One vector is turned by the same rotation once a tick. Each row is the vector after some number of ticks, and that number follows the row.
The counts run from 0 to 426.
[-31  13 -26  41   3   1 -48  33   0  16  10   3   2]
276
[-33 -10 -47  20   9  14 -36  17   2  20   4  39  24]
107
[-66  13  24 -14 -20 -21  -8  -7  36  13 -11 -14   1]
352
[  0 -37 -27  11  30 -26 -13  44  -1  -9   4  17  33]
271
[-17 -14 -37  -7   9 -43 -27  44   2  10  10  19  21]
292
[  7 -37  42   6  13 -29  12 -26  28 -43   1  -2   1]
41
[-27 -26 -41  10  21 -12 -15  36   5  13  -1  22  37]
105
[-37  11   0 -22 -28 -33 -15 -23  16 -23 -28  21  -7]
167
[ -9 -20  62  23  -9 -16  -2 -24  22 -44  -1 -21 -20]
39
[-32   2  14 -18  11 -38   3  29  59 -15  22 -12  -2]
30
[-19   0 -14  55 -22 -30 -34  23  -9  -3 -27   2  -1]
279
[-14 -25  25  15  16   8  11 -21  18 -53 -36   6  29]
396
[  1 -53  14   2  36 -15   7   4  29 -15  26  12  28]
63
[ 17 -26   7  16  12  -9 -54   1 -50  -9  13  12   1]
286
[-19   7 -35  27  14  -3 -49  35  -4   4  27  20  15]
275
[  0 -55  23  15  31 -19   4  19  -1  -7  13  -7  38]
82
[-13 -43  -2  50   0  16 -16 -34  14 -17   8  31  14]
75
[-34  11 -33 -12 -24 -27 -47 -16   3  15  -2  33  -8]
315
[-23 -16  51  15 -14 -11  11 -28  32 -42 -25 -10   2]
207
[-36 -11  -9  42   1  -7   6  26  53 -18 -12   1  22]
239
[-42   2 -34 -24 -19 -44 -32  13   9  19   0  25   5]
313
[-29   5 -11   0  -7  -8  -9 -13  64 -27  23  25 -12]
33
[-36  -3  28  21  10 -10  -2  30  55   1  30 -20  -5]
49
[ -2 -34  20 -43  -2 -50 -15 -28 -23 -13 -14  21   8]
323
[ -5 -31  20  19  25 -16 -20  39 -29  13   8 -21  37]
101
[-17   2  28  52   4  15 -24   3  -4 -43 -22 -10   1]
413
[-38   2  -9  49 -13   8 -48   5 -19  18 -18   8   4]
110
[ -6  -8  58 -11  36  28 -21 -24  -7 -22  13 -11  16]
380
[  5  15  41 -35  25 -32 -26  18 -10 -26  15 -26  -2]
7
[-44  -3 -14   9  12   7   1   3  62 -13   7  25  16]
220
[ -1 -25   6 -52  10 -32 -31 -24 -18   0  23  23   7]
325
[-16 -33  24 -58  16 -34  -3 -18   1  -3   7  10  27]
344
[  8 -23  19  15  22 -20 -53  21 -53   3  16  -5   9]
287
[-61  24  31  11   2  14 -16  -5  41   7   0 -18   0]
371
[  4 -45  30  19  26 -10  17 -10  21 -45  -9   8  28]
229
[ 13 -27  23  49  20   4 -39   4 -38 -19   0  -5   3]
266
[  3 -44  34  43  15  19 -24 -18 -15 -13  12   3   0]
78
[-19 -13  71 -21  18  -7 -16 -23  -5  -8   8 -21  12]
361
[  1  -9  50  -6  42  19 -20  -5  20 -13  43 -10   8]
213
[-16   9  26 -46  24 -49  -7  28  24 -23  13 -16  10]
9
[  3 -37 -20  24   1 -19 -36 -22 -34 -28 -18  36   5]
283
[-35  -7   1  42   9  -5   7  37  48  -7   0  -8  23]
238
[-14 -25 -19  48  -8   4 -19 -10   1 -34 -19  35  12]
262
[-16   0  13 -47  16 -21 -46  -6 -22  24  38   1   0]
327
[  3 -28   8 -20   5 -41 -25  -8 -44 -22 -30  13  19]
135
[-30  20   2 -20  23 -15 -58  28 -33  22  17 -10   8]
141
[  6 -51  33  -3  20 -26  13 -21  27 -42  13   6   8]
42
[-28 -11 -26  39  -1  13  -6  -6  43 -31  -7  31  16]
241
[-14 -11  67 -14  14  11 -18 -39 -10  -8   9 -16   0]
360
[-13  -5  58 -30  35 -20  -2   3  25 -12  17 -26   6]
195
[  1 -45  -9  12  -2 -18 -23 -16 -34 -15 -34  22  30]
115
[-23  -5  59 -15   6  16 -28 -50  -8 -11   5   0   4]
359
[-16  10  41  35 -19   2 -25 -29  28 -25  16  -6 -32]
37
[ -7 -19 -44  10  23  -7 -30  39   2   7  24  29  23]
273
[  0 -17   5 -60  17 -41 -21   1 -11 -14   0  12  19]
157
[ -9  -2  29  17  53  16 -11  30   7 -21  14 -24  27]
402
[-53   8 -14 -26 -24 -42 -16  -4  30  12  -9  15   1]
333
[-16  11  -1 -46  18 -47 -10  22  35 -24  17   0   7]
10
[-35  -7  14   4  26  -9  12  25  67 -19   8  -5  22]
218
[ -4 -27  36  59   8  25 -26 -17  -7 -30  -8   0  -3]
245
[-35   2 -15  18  23   6   3  40  41 -26  -3   4  35]
406
[-24  -2   1 -21   1 -54 -36  36 -15  26  10 -11  10]
310
[-22  19   3  55   5  32 -24  -7  12 -34  -9   4  -2]
411
[-11 -11 -41  19  21  -1 -44  37   8   4  24  26  23]
274
[  4 -15 -10 -42  30 -15 -37  -3 -39  -8   9  28  23]
138
[-37  35   6 -31   8   0 -38  -3  35   0  30   8  -4]
181
[-53  -2  11 -15 -28 -19   1 -29  41 -10 -23  12   5]
354
[-40   6   5 -33  27  18 -11  -7  40   5  28  14  24]
367
[ -1 -40  -2   1 -18 -45 -28 -13 -33 -22 -26  26   3]
302
